Rotation paths and how fast each direction turns (degrees per step)
Each turn is a multiple of 5 degrees from 10 to 175, or 0.
Each row of a path follows its step; steps can be skipped.
path 1
step 4: 32	-23	2	27	25	-33	48	3	2	-6	-14	-9	-30	14	66	53	-10	66	-27	-5	-36	-19	6	-15	15	67	-83	11	0	3	-39	44	10	18	-17	79	22	23	1	-25	-43	-5	-21	33	-21	28	-9	18	30
step 6: -24	-10	-22	-21	1	50	41	59	-69	-19	37	70	19	13	53	30	49	5	-19	12	2	30	-7	12	13	22	-50	-42	8	-77	42	3	12	35	17	-3	17	1	-18	-22	-43	8	33	22	-39	8	28	10	25
step 7: -53	23	-3	21	27	-14	51	58	-26	-39	-36	-39	-41	14	7	-33	52	30	36	24	-23	29	7	-33	-34	-15	-14	-7	-23	-4	43	40	-4	10	-13	27	-32	14	-33	34	-17	-49	-17	-24	-61	-55	-56	-15	-2
step 9: -17	5	16	-54	-3	-4	13	12	21	-6	-9	-65	-45	-8	24	70	25	22	11	70	13	3	37	44	-37	43	-50	27	9	-7	16	69	-38	-30	27	23	21	-41	-37	6	-22	-49	44	4	10	15	16	-32	-10
step 10: -25	-37	-9	-19	43	-5	42	-19	-17	-30	-21	39	-3	-38	-24	5	19	27	-1	35	14	31	-54	18	-11	28	-58	0	35	-43	29	-33	-45	-79	-24	11	35	-28	-11	-69	-12	40	-48	7	-20	-34	-33	-31	-5
step 14: -21	-23	5	64	0	-50	28	36	-31	-16	-9	33	-52	24	4	64	14	-2	-28	19	-6	4	-63	9	-5	-18	-55	5	36	-39	67	78	-15	1	24	11	-14	-51	-10	1	-25	2	21	-23	33	-6	-21	13	45
step 15: 17	-8	-17	-17	78	7	-2	19	3	-53	22	7	-49	8	5	12	12	26	32	11	-23	34	-15	2	40	40	30	-14	-40	-10	80	1	27	31	14	26	39	-36	-25	-28	-83	-2	-22	3	-26	-9	-60	-25	-47
step 17: -13	8	-4	-19	18	-42	28	-2	-5	-94	26	-57	-40	-13	3	16	73	35	26	4	22	-78	-24	28	8	22	-30	-57	-8	1	14	13	-42	-27	-12	49	-3	33	-5	-36	-29	-5	-1	24	-36	2	39	9	0
step 18: -20	-2	-22	-24	-5	-77	5	-50	2	5	-47	59	-21	-22	9	8	55	33	55	49	17	-9	39	-5	28	-5	-38	9	34	-71	14	-20	-2	-34	36	-19	-29	-4	-36	-37	-24	-30	39	-57	-4	6	-39	-18	5
Speeds:
0	-1	-13	-4	-2	4	-6	-5	-18	11	-4	-1	6	8	-4	-6	14	0	-9	0	6	15	-9	-2	-8	8	9	10	-6	5	22	0	6	13	9	-6	-4	-11	-19	-23	9	8	-9	-4	-7	-5	-4	8	7 : 85
1	10	12	-5	14	-13	6	-5	10	18	-5	0	0	8	-4	-14	-3	-4	7	16	-1	3	-8	-13	8	-5	-19	12	-11	4	-5	-11	-4	7	-8	-8	9	-2	10	2	7	17	2	0	-17	-12	-10	-3	3 : 130
17	8	25	-2	-5	5	1	4	-9	-12	-2	4	-4	-2	-12	0	6	5	6	6	-6	2	5	0	-15	-15	-7	1	-13	-10	3	10	25	3	10	-14	-13	1	1	8	1	6	-6	1	13	-7	-1	-7	7 : 60
-9	-4	6	-17	-7	5	15	-4	-4	1	-10	22	-12	4	-10	-10	-2	-11	-12	-13	-7	-8	-10	-4	8	19	-8	15	7	-6	-6	1	0	-6	-3	-14	-6	5	-2	3	-8	-11	-4	0	11	4	-7	15	10 : 175
-1	-9	-1	-12	13	3	7	15	-9	0	3	7	1	-4	13	0	-7	-1	0	-13	11	19	-1	-19	9	-13	3	3	-5	-7	21	-10	1	-18	0	-3	8	-16	0	16	1	3	0	12	10	0	5	-3	-6 : 80
11	3	-1	19	8	3	-2	6	-1	-9	-12	-4	-12	8	-1	-1	4	-23	-18	-2	-11	-5	19	-7	3	-3	2	-11	-1	-9	-1	-9	-10	-6	3	-17	-5	-11	-13	1	9	-4	9	0	-17	7	-2	-7	6 : 60
16	-4	-14	3	-4	-14	-2	-6	7	2	-5	11	9	-11	1	-2	-2	15	-16	9	7	4	5	3	-10	1	-9	4	-10	11	-9	-13	16	-25	-11	0	-3	0	-1	-2	1	-2	-2	2	-3	17	3	2	18 : 45
-18	6	-4	-6	-13	-11	5	2	-8	-9	13	-5	-2	-5	5	-11	11	7	-3	-12	5	-13	20	14	10	-10	-4	0	2	0	3	-16	8	9	-2	-1	11	1	-7	17	15	3	-7	-12	-5	-10	-5	4	14 : 70
path 2
step 3: 60	2	-10	-61	-41	35	4	-71	5	36	9	-24	-48	31	-25	30	-6	37	16	-15	-22	-9	33	3	16	-39	-18	60	-23	10	1	-22	33	-7	40	27	7	-45	4	-4	11	17	35	4	-27	-34	4	-7	-1
step 6: 24	0	-15	13	29	6	-8	-24	17	16	26	8	5	17	59	-28	-6	4	9	-5	-26	-69	-17	23	51	-41	-8	-45	29	14	63	-34	-25	-22	16	-4	-11	46	38	-58	20	-51	33	-21	5	-19	19	-32	18
step 7: -28	-4	62	13	-20	-17	29	15	-1	32	-15	26	-46	2	-9	-50	22	13	-30	10	-11	58	10	10	38	-40	25	33	25	14	13	1	-33	-5	-37	-38	69	-39	18	37	-12	-22	8	-8	-19	21	-3	-54	-39
step 10: -39	-51	8	16	9	46	30	-13	-27	9	-21	-29	56	-7	37	2	35	59	23	47	-20	15	9	3	12	-41	-22	-26	-18	10	-23	41	6	31	26	-1	-15	-28	-18	-16	-11	-9	-51	-63	-34	28	43	12	-3
step 12: -35	11	48	32	0	-42	26	7	-24	-36	-3	15	-49	-41	-5	-11	-7	-4	-4	-68	36	43	-23	-11	10	8	-51	23	33	-36	-3	-5	40	12	-23	37	-18	-20	-8	66	0	-37	-15	-20	-18	13	-46	-41	0
step 14: -32	-8	-61	-16	-26	17	9	-34	40	17	-47	25	-34	19	21	18	-48	7	33	66	3	18	-23	-10	-28	5	1	4	21	5	18	-48	-15	12	3	2	-26	12	-11	46	39	32	-28	23	10	-48	57	-41	-24
step 15: 19	25	-3	-7	49	-3	-12	17	-50	-30	-41	-30	-16	68	0	0	49	43	2	34	-5	40	29	-47	-7	-5	-65	14	10	-21	-58	19	7	-17	-30	-11	5	-16	37	-21	9	7	-13	-54	-6	-23	21	20	8
step 16: 61	52	-18	-4	-10	5	-13	40	30	-10	3	-31	-36	1	42	37	-29	10	-34	-10	-28	-63	4	-29	-12	28	-24	-9	18	65	43	15	24	-2	4	31	12	-5	18	20	20	-21	38	12	-15	64	-31	23	-12
step 17: -42	58	-27	-19	-6	-13	16	46	22	13	-12	12	-2	-57	-2	-11	-20	-30	-6	-73	-14	13	-60	-2	64	-52	-52	7	12	-30	2	18	-49	22	0	-14	-10	10	2	-17	-8	-6	-35	12	-20	1	23	-35	5
Speeds:
10	9	3	11	19	14	6	9	-2	-5	7	-1	8	16	-5	8	6	-20	-4	-1	0	7	0	-4	0	-6	-5	1	-14	-10	3	-11	-19	0	-6	-8	4	16	2	-15	-7	-8	-1	-3	16	0	2	5	18 : 160
8	-16	0	5	5	-9	21	-8	1	1	-5	14	6	-13	-10	-13	16	-5	-3	4	11	-14	11	1	0	-2	17	8	12	3	6	-3	1	15	2	-1	13	1	-2	-22	-7	-11	3	-1	-7	6	5	-3	-1 : 25
-9	-14	-11	3	4	-9	-19	7	10	2	4	9	-21	5	12	-11	12	-9	1	-3	1	-19	1	7	-8	-6	-3	7	-16	-5	-6	17	-8	2	1	11	-5	3	-1	-2	4	-10	-19	-13	0	-6	-2	1	6 : 170
4	-6	-11	13	0	-16	-8	-12	-10	0	-4	9	-9	0	2	-7	-12	1	-2	3	-10	14	10	-21	-5	-11	-2	1	-11	16	3	-4	0	6	0	-1	13	-2	-8	-7	6	28	0	0	3	3	-1	2	17 : 60
-8	-4	6	14	-6	-6	-1	-8	10	-9	9	7	2	-22	13	-6	8	-6	11	-21	-2	4	-14	8	-2	-10	-9	-9	-2	-1	3	-12	-6	-19	-14	-5	17	2	9	-2	2	-1	10	1	-2	4	-13	-5	-6 : 65
4	-7	9	-2	4	-8	-9	-4	8	19	-14	-20	10	1	6	7	-2	-3	1	-7	0	-6	0	3	-3	5	1	5	-5	2	29	-13	4	8	-8	13	5	3	20	-2	-6	8	-16	6	-5	-13	-6	9	0 : 140
path 3
step 0: 33	-11	-8	11	-29	28	20	51	-23	-20	30	15	-45	-2	19	-45	-27	28	-1	-10	-41	-1	-58	25	-55	5	-27	-14	-19	-52	27	8	31	-6	81	43	-6	31	18	-4	25	-34	-7	-17	12	-40	9	-14	3
step 3: -39	-12	-41	-4	-14	-46	15	25	1	-37	24	-55	0	29	2	-36	34	4	-18	-1	-46	2	-15	29	-45	-15	12	17	38	12	8	-6	-15	39	21	41	-4	42	44	-37	19	-21	32	12	-30	25	79	22	22
step 6: -31	-9	-77	33	-59	21	-28	-21	-25	-4	19	-54	-31	34	41	-11	-23	26	-47	3	3	42	14	49	19	0	-9	-57	0	-14	12	-16	-26	-17	8	57	23	3	28	-6	-7	-10	42	-23	-9	16	-33	-2	-1
step 7: 6	26	-19	21	16	8	41	19	-20	-7	39	-15	37	27	71	-44	28	50	-46	-22	-23	-24	-18	42	-44	41	34	-7	6	35	0	-14	3	18	62	33	3	37	0	-19	11	3	16	-24	-53	12	25	20	19
step 8: -30	-28	-20	-7	-13	-79	23	37	0	-66	72	1	-4	0	29	-20	-10	-25	15	15	-47	-27	17	-2	-31	21	-13	3	33	-18	6	-25	-3	38	3	-3	35	30	-60	36	27	27	9	-27	-18	24	17	-35	1
step 10: 29	-14	-71	-1	-47	-13	5	32	-22	10	41	-32	-42	31	43	19	33	23	7	-50	0	17	10	11	3	-10	-10	-61	27	-29	7	-46	15	-4	16	46	-17	12	50	-10	-28	-59	9	13	7	11	7	21	35
step 13: -42	-40	-54	-13	2	3	11	31	19	-26	50	-64	21	40	-5	39	-5	-52	16	5	-46	25	22	28	4	13	19	-4	-38	-31	-8	-23	-8	-15	30	41	20	18	-8	-23	-18	6	10	-82	-27	6	18	-17	23
step 15: -13	7	-62	-4	-55	-80	-12	4	-15	-11	49	44	9	-12	4	-36	-4	65	50	9	-34	-7	-30	22	-13	15	-52	-39	18	-21	35	-17	-17	4	18	12	5	-21	-8	-21	3	-40	-19	19	-9	15	5	-19	31
step 18: -46	-23	-48	28	-34	29	8	24	21	-50	40	-12	2	3	29	7	40	16	-33	29	-24	-17	-59	13	16	37	12	-19	21	38	30	-19	-1	10	49	22	-31	20	-17	-11	26	28	-46	-50	-33	37	-2	-26	24
Speeds:
-9	18	11	4	14	6	-2	-16	-13	-10	1	-6	-6	22	16	-9	-2	2	-16	-4	5	11	7	-1	5	1	9	6	-9	4	-14	3	-8	1	12	-1	0	-8	-11	1	13	3	-2	-6	-4	9	-5	-14	11 : 70
3	-4	-8	-3	9	-6	-2	4	10	4	1	0	-6	9	-17	6	3	-2	16	-15	-1	9	-22	0	-7	6	-5	5	-12	21	0	-6	2	-14	10	-7	8	-17	10	-2	1	1	-3	1	1	1	-4	-26	7 : 20
-4	-2	9	8	-11	-12	18	18	5	-19	-5	0	-1	5	-10	3	9	-6	1	8	13	-10	-2	-10	18	-2	6	6	-15	-16	-1	5	-1	-1	14	9	1	7	13	3	5	11	0	5	1	-9	-15	-1	12 : 80
-16	-3	1	-6	-2	8	-8	5	5	-9	3	3	-8	-12	9	9	-2	-12	-5	0	-13	-7	1	-1	18	13	-23	0	-4	3	-17	1	5	19	8	-1	2	-19	11	-10	5	-3	18	4	1	5	7	2	-4 : 145
21	0	4	-4	8	6	16	12	-3	-2	7	3	-4	-5	14	7	12	-3	-1	-19	-1	4	16	0	-10	-13	2	10	5	0	0	9	19	5	11	1	10	-9	0	-16	-16	4	-1	-7	-16	2	-12	6	-2 : 110
14	11	-14	-5	-12	21	-11	15	3	-5	-1	9	5	7	6	3	7	-26	4	2	5	5	-5	8	11	-6	-1	2	14	1	-1	1	-7	-3	-2	13	-13	-9	-11	5	-1	2	-11	-9	19	-2	-3	-6	4 : 85
-17	3	1	-16	-1	-3	3	19	12	3	8	2	19	3	14	14	8	4	1	9	9	1	-7	-6	-12	-9	-2	14	2	5	-9	-2	-12	-10	-13	-5	5	8	-8	-5	12	6	17	-11	-12	1	5	-2	0 : 65
